(in the rows, 128 means zero)
A state moves one step at a time under one of 6 hidden systems, and each row is a state written as 22 numbers. Each run below is a few steps of one system.
trace 1, j530:
[[118 118 111 103 115 131  81 136 173 153 147 172  78 144  90 172 110 191
  123 117 146 116]
 [124 122 122  93 217 104 192 142 165 138 147 119 157 114 123 133 141 118
  156  99  99  86]
 [155  80 166 152  81 104 122 143 119 113 137 156 139 150 127 158 148 134
  163 148 154  52]
 [161 127 115 163 126 134 173  76 191 153 182 137 124 108 107 151  84 104
  108 115 125 140]
 [115 118 161 116 113 114 191 179 143  97 137 105 117 162 140 133 188  74
  139 156 146 147]
 [120 107 120 110  91 129 105 116 155 160 148 149  94 153  96 191 127 194
   94 111 156 156]
 [127 137 115  78 198 104 204 125 138 158 137 109 166 139 135 139 155 130
  133  82 102 123]
 [163  81 148 136  71 100 126 137  74 113 118 147 157 159 142 164 161 152
  148 129 137  80]]
trace 2, j760, 8 rows:
[[129 135 193 136  93  93 130 138 135 159 131 103 120 173  84 136 146  85
  160 157 178 112]
 [110  96 175 161 125 101 140 116 116 142 149  80 137 102  66 182 124  94
  112 145 139 174]
 [103 135 183 128 104 125 172 133 135 139 118  84 136 157 134 140 179 110
  108 146 184 172]
 [132 124 140 125  74  95 128 129  57 142 114  89 131 162  88 157 139 101
  111 135 120 193]
 [117 120 147 138 132 130 174 106  81 125 112  80 174 110 157 143 164 132
   85 117 132 185]
 [157 149 122 133  53 130 135 116  60 127  94 118 145 173 170 103 148 117
  112 132 139 160]
 [143 129  91 153 114 142 132  96  65 107 113 109 152  96 149 121 108 116
   88 119  81 191]
 [127 157 101 129 111 174 137 129 112  94  94 135 133 130 214  76 151 142
  100 130 133 154]]
trace 3, j760:
[[133 123 116  82 126 121 207 156 144 117 135 136 132 177 170 144 192 140
  126 109 134 131]
 [166  90  93 115  81  99 129 122  73 133 135 158 137 160 113 182 129 159
  124 102  94 125]
 [161 111 103 133 149 137 211  92 151 125 150 134 175 111 175 145 142 141
  107  89 111 124]
 [176 112 100 136  55 132 149 142 126  89 141 180 108 174 167 125 136 113
  139 135 122 103]
 [140 104  64 129 130 146 145 107 155 115 164 157 112 101 125 167  97 152
   90 100  86 166]
 [131 134  91  77 143 139 177 165 169 100 135 163 114 163 183 117 172 149
  136 109 122 105]
 [159  96  76 103 111 110 102 133 108 130 139 180 117 146 109 165 110 174
  141 100  89  96]
 [152 113 106 121 186 134 190 106 182 132 159 151 160 103 159 143 128 152
  136  87 111  79]]
trace 4, j530:
[[126 107 172 134 144 100 195 156 174 118 168 105 125 137 102 149 154  63
  153 149 142 117]
 [119  94 170 134  89 116 134 125 173 150 161 128 102 149  90 194 145 152
  113 139 180 131]
 [126 127 138  99 168  95 198 106 164 181 159 103 146 145  91 172 141 127
  121  95 137 148]
 [138  85 168 117 104  86 169 138  93 135 128 111 164 160 121 188 180 143
  136 122 148 114]
 [172 114 123 148  93 120 172  60 124 174 149 131 161 137 132 172 121 160
   94  90 143 141]
 [159 125 121 121 101 113 212 122  95 120 130 102 161 164 152 132 163  84
  114 115 112 167]
 [141 111 106 128  55 140 133 119  92 116 120 142 121 154 158 159 149 171
   81 120 137 181]
 [139 161  67  87 140 139 173 112 121 143 118 130 137 152 166 115 137 151
   97  83 102 173]]
trace 5, j986, 8 rows:
[[113 104 152 118 157 139 162 175 132  77 112 129 152 121 193 112 189 138
  150 137 141  76]
 [147 136 123 137  64 134  91  84 148 176 140 157  96 156 103 159  99 174
  101 117 166 140]
 [145 121  90 110 183 114 199 147 151 101 157 133 145 117 140 121 132  80
  151 112  65 108]
 [ 97 113 175 126  91 147 103 156 145 114 108 138 109 151 157 139 175 175
  123 153 196 115]
 [157 148  79 106 139 106 149  86 150 185 161 142 118 144  83 153  82 130
  118  87  99 147]
 [120 103 144 113 153 120 171 185 122  76 118 131 151 131 181 114 189 117
  163 138 125  74]
 [136 123 139 140  72 137  94  87 145 174 137 146 106 146 106 173 114 190
   94 117 179 142]
 [160 136  86 111 170 112 208 131 151 118 157 129 147 132 135 115 122  71
  148 104  73 115]]
trace 6, j986:
[[ 80 125 202 154 158 135  87 124 145 146 117  94 133  87 105 132 128 146
  129 154 182 114]
 [146 160 140 138 123  89 107 108 110 176 134 105 125 145  58 112  82  63
  161 134 117 121]
 [104  80 183 156 157 106 127 153  90  97 123  85 162  85 107 152 149  96
  147 158 118 117]
 [124 158 183 169 105 127 107  78 122 179 115  87 143 126 102 117 107 110
  114 139 184 150]
 [141 125 130 145 122  93 147 137  75 117 133  92 142 129  89 124 115  37
  144 142  78 161]
 [ 84 115 186 157 134 141 116 125  95 117  98  70 156  90 139 134 155 134
   99 153 162 168]
 [145 178 116 140  98 120 113  84  80 177 106  95 133 148 103  93  91  88
  115 123 121 181]
 [114 102 126 143 144 125 126 150  51  75 102  95 158  93 143 120 144  98
  123 142  81 158]]
trace 7, j400:
[[136 153  88  82 171 115 146 170 109 108 111 143 135 149 154  80 139 107
  174 113  80  83]
 [124  91 126 167 117 159  57 120 110  94 116 161 132  76 151 140 108 191
  119 137 130  92]
 [146 189  99 125 165 148 136  93 184 166 141 142 118 121 134  73  79 113
  137 107 124 110]
 [117 102 133 132 119 128  88 193 141  71 137 157  84 128 115 121 126 100
  170 170 114  85]
 [ 90 131 141 132 165 152  88 100 186 165 140 127 109  86  98 153 101 187
   98 120 161 138]
 [135 145 129  81 168  87 150 160 153 154 141 133 123 167  94 118 134  91
  187 120 113  69]
 [118  63 175 173 117 112  90 123 117 117 141 132 142  87  96 185 122 156
  133 148 141  87]
 [146 166 151 140 144 120 171  75 180 192 152 109 143 136 112 112 106 102
  132 113 169 118]]
trace 8, j590 (8 x 22):
[[128 116 108 105 110 137 187 171 119  73 122 132 127 158 188 121 187 112
  118 130 112 151]
 [127  95 112 120  82 135  86 116 104 136 121 159 116 137 130 183 134 217
   98 110 140 140]
 [158 150  56  97 146 141 183 115 147 127 138 157 134 145 174 110 127 137
  117  84  86 132]
 [143  81 121 139  82 135 109 169 102  65 120 172 121 136 169 140 153 150
  141 146 119  86]
 [155 134  82 146 108 160 106  76 171 151 152 177 104 117 137 135  76 174
   99 104 131 125]
 [140 132  94 109 124 140 160 181 169  71 147 166  92 151 163  97 144  86
  152 143 103 106]
 [116  85 133 135 108 130  71 141 160 122 148 173  94 117  99 180 115 186
  130 136 142  93]
 [154 158  91 101 167 128 173 115 204 155 165 162 114 146 130 111 104 116
  150 100 116  91]]
trace 9, j400, 8 rows:
[[169 106 112 172  74 155 104 104  94  97 114 171 147 116 187 120 120 164
  121 130 133  93]
 [148 170  76 152 125 166 138  90 162 128 146 144 107 111 147  84  74  94
  104 122 104 162]
 [101 128 108 105 121 154 115 200 162  65 131 157  71 143 151 106 148 114
  137 154 119 133]
 [ 91 124  96  92 154 144  78 130 151 147 126 149  95 115 107 164 114 210
  102 104 124 150]
 [139 125  98  78 199 106 164 146 146 140 137 147 149 132 132 128 137 141
  167  89  89  65]
 [158  80 140 166 107 128 100 111 127 113 140 174 144 106 138 152 113 164
  149 132 135  44]
 [157 152 123 170 130 143 146  77 197 159 171 141 117 108 113 113  71  93
  125 125 139 120]
 [116 116 145 132 106 126 136 183 179  91 159 142  71 153 105 130 139  72
  154 171 142 120]]
trace 10, j590, 8 rows:
[[152 162  96 149 136 153 160 128 173  98 148 143 111 119 156  63  99  58
  140 140 105 123]
 [ 93  96 161 148 102 141  69 176 150  84 134 143  76 118 108 141 128 131
  137 177 154 117]
 [112 162 104  95 180 130 120 112 198 183 152 135  95 125  83 132  90 147
  126 100 131 135]
 [123 110 143  99 173  91 162 187 131 104 136 124 138 141 118 124 159  86
  188 136 105  67]
 [141 101 173 168 122 112  96  83 127 169 141 129 158 102  92 167 100 160
  139 126 159  75]
 [157 167 136 151 129 127 194  98 162 147 152 106 141 139 134  84 111  45
  141 132 134 130]
 [ 98  89 188 162  91 121 118 160 121  94 132 100 110 125 103 160 155  96
  123 180 161 153]
 [ 98 160 134 102 151 129 139  95 167 194 136 102 117 137  95 152 123 158
   89 102 161 182]]
trace 11, j723:
[[126 117  94 153 137 150 129  80 140 135 153 121 123  81 110 158  85 143
   72 108 101 195]
 [126 154 119 121 114 164 169 150 137  89 106 136 127 148 210  74 169 116
  121 138 145 137]
 [106 126  95 113 103 141  45 137 101 125 110 149  84 127 100 144 101 177
  106 129 113 166]
 [117 140 101 114 208 157 166 116 153 122 122 130 163  85 182 103 135 155
  120  95 106 111]
 [146 137 127 142  77 131  65 144  62 107  86 150 125 149 156  89 125 132
  154 147 129  88]
 [130 113 103 164 165 146 103  88 156 127 159 139 127  59 104 138  62 134
  111 119  97 128]
 [132 144 146 143 131 150 149 161 159  88 118 143 126 133 189  65 152  91
  163 155 150  73]
 [103 117 131 127 119 120  40 147 134 134 132 146  76 120  64 148  89 144
  142 149 128 118]]
trace 12, j723 (8 x 22):
[[168  77 116 148 111 110 146 142  76  81 130 151 164 120 154 140 142 116
  155 127  85  76]
 [159 122 139 182  83 153 103  72 174 151 153 164 118 112 129 140  89 157
  112 135 171 100]
 [148 145  86 108 136 123 170 163 185 105 164 159  88 156 128 102 119  70
  156 134  98 113]
 [ 98  74 151 112 124 123  99 176 147  98 137 158 103 130 123 178 165 182
  141 140 147  88]
 [139 162 120  90 169 110 136 101 161 203 133 137 138 150 108 124 109 162
  152  84 138  79]
 [168  89 126 126 122  80 163 150  73 108 132 133 163 146 120 148 147  93
  171 121  83  80]
 [162  97 166 183  81 129 128  72 153 158 158 140 140 114 114 172 107 150
  110 130 175 106]
 [160 156 104 116 112 118 191 134 182 135 166 140  97 176 120 109 120  58
  144 129 119 140]]

Which system made each run below?
trace 13:
[[147  98 157 125 143  95 143 136 175 147 168 152 127 138  87 161 123 119
  174 128 140  49]
 [143  91 170 167 115 107 137  99 173 157 175 130 126 114  73 179 106 118
  136 138 157  96]]

j400
trace 14:
[[111 105 177 146 160 125 203 126 149 113 146  82 164 100 142 147 167  98
  114 136 148 147]
 [141 132 152 132  35 114 116 134  98 136 117 128 107 189 120 142 150 120
  119 152 170 154]]

j760
trace 15:
[[119 116 101 126 130 145  44 135 137 125 123 176  98 106 117 136  91 191
  135 123 120  85]
 [146 155  82 119 172 139 130 132 174 124 146 165 113 119 137  80  89 105
  163 116  91  76]]

j590
trace 16, 2 rows:
[[125 135  82  85 126 115  97 120  66 155 101 129 134 143 114 151 123 184
  106  89  88 166]
 [140 126  89 117 166 144 147 128  88  95 101 138 175 103 195 101 143 152
  129 101  82 110]]

j590
trace 17 (2 x 22):
[[105  96 160 117  88 122  78 171  89 104  94 138 116 151 139 151 172 176
  136 153 160 108]
 [151 151  72 115 147 128 135  69 133 178 144 139 136 122 108 138  77 155
  101  78  96 158]]

j590
trace 18 (2 x 22):
[[100 103 131 142 137 156 138 131  86  87 102 101 157  88 177 138 162 157
   84 132 121 180]
 [142 191  96 129  90 160 109  86 109 155  97 126 122 152 161  75 103 136
   98 118 141 175]]

j986
trace 19, 2 rows:
[[113  91 127 123 185 149 164 159 170  77 141 144 145  88 179 133 162 151
  138 126 117  82]
 [163 141 102 128  85 136  89  96 146 169 133 183 108 158 129 133  96 184
  131 108 151  86]]

j400
trace 20, 2 rows:
[[125 126 130 122 156 151 106 158 171  98 124 171 121 116 175  96 135 157
  163 135 140  41]
 [158 130 106 134 134 115 110 139 167 126 161 168  98 130  91 115  80  87
  174 136  98  75]]

j530
trace 21 (2 x 22):
[[ 92 149 103  90 154 143  45 155 124 137  97 152  93 127 119 111 113 187
  135 119 123 118]
 [110 130 111 105 216 126 102 137 134 132 120 132 146  84 120 113 107 148
  159 105  88  75]]

j400
trace 22, 2 rows:
[[ 88  86 123 105 127 131 132 181 101  73 123 116 114 125 133 169 175 143
  102 140 104 180]
 [108 165 131 110 140 152 110  87 132 179  98 117 142 130 153 119 131 199
   92  95 170 149]]

j723
trace 23:
[[134 127  81  93 125 108 156 149  60 110 112 113 140 149 129 131 146 107
  119 107  67 182]
 [113 100 130 136 135 156 102 118  86 105  92 133 163  90 187 137 153 207
   98 116 135 123]]

j590
trace 24, 2 rows:
[[132 147 142 113  77 110  61 119 100 179 105 141 105 178  93 135 116 166
  138 128 170 115]
 [127 128 134 136 199 105 170 108 119 146 143  84 170  84  95 132 110  81
  138 113  89 134]]

j760
trace 25:
[[ 90 128 200 148 145 136 150 130 126 126 110  69 159 108 146 120 171 113
  118 151 177 145]
 [147 160 127 129  74  97 114  99  78 174 116 100 122 171  78 130 105  92
  119 127 127 183]]

j986
trace 26 (2 x 22):
[[140 119 161 151  71 137  91 113 160 150 133 160 110 152 131 146 127 176
  128 140 197  80]
 [160 136  86 121 125 117 187 115 176 139 179 140 104 148  97 139  98  72
  123 113  93 162]]

j590
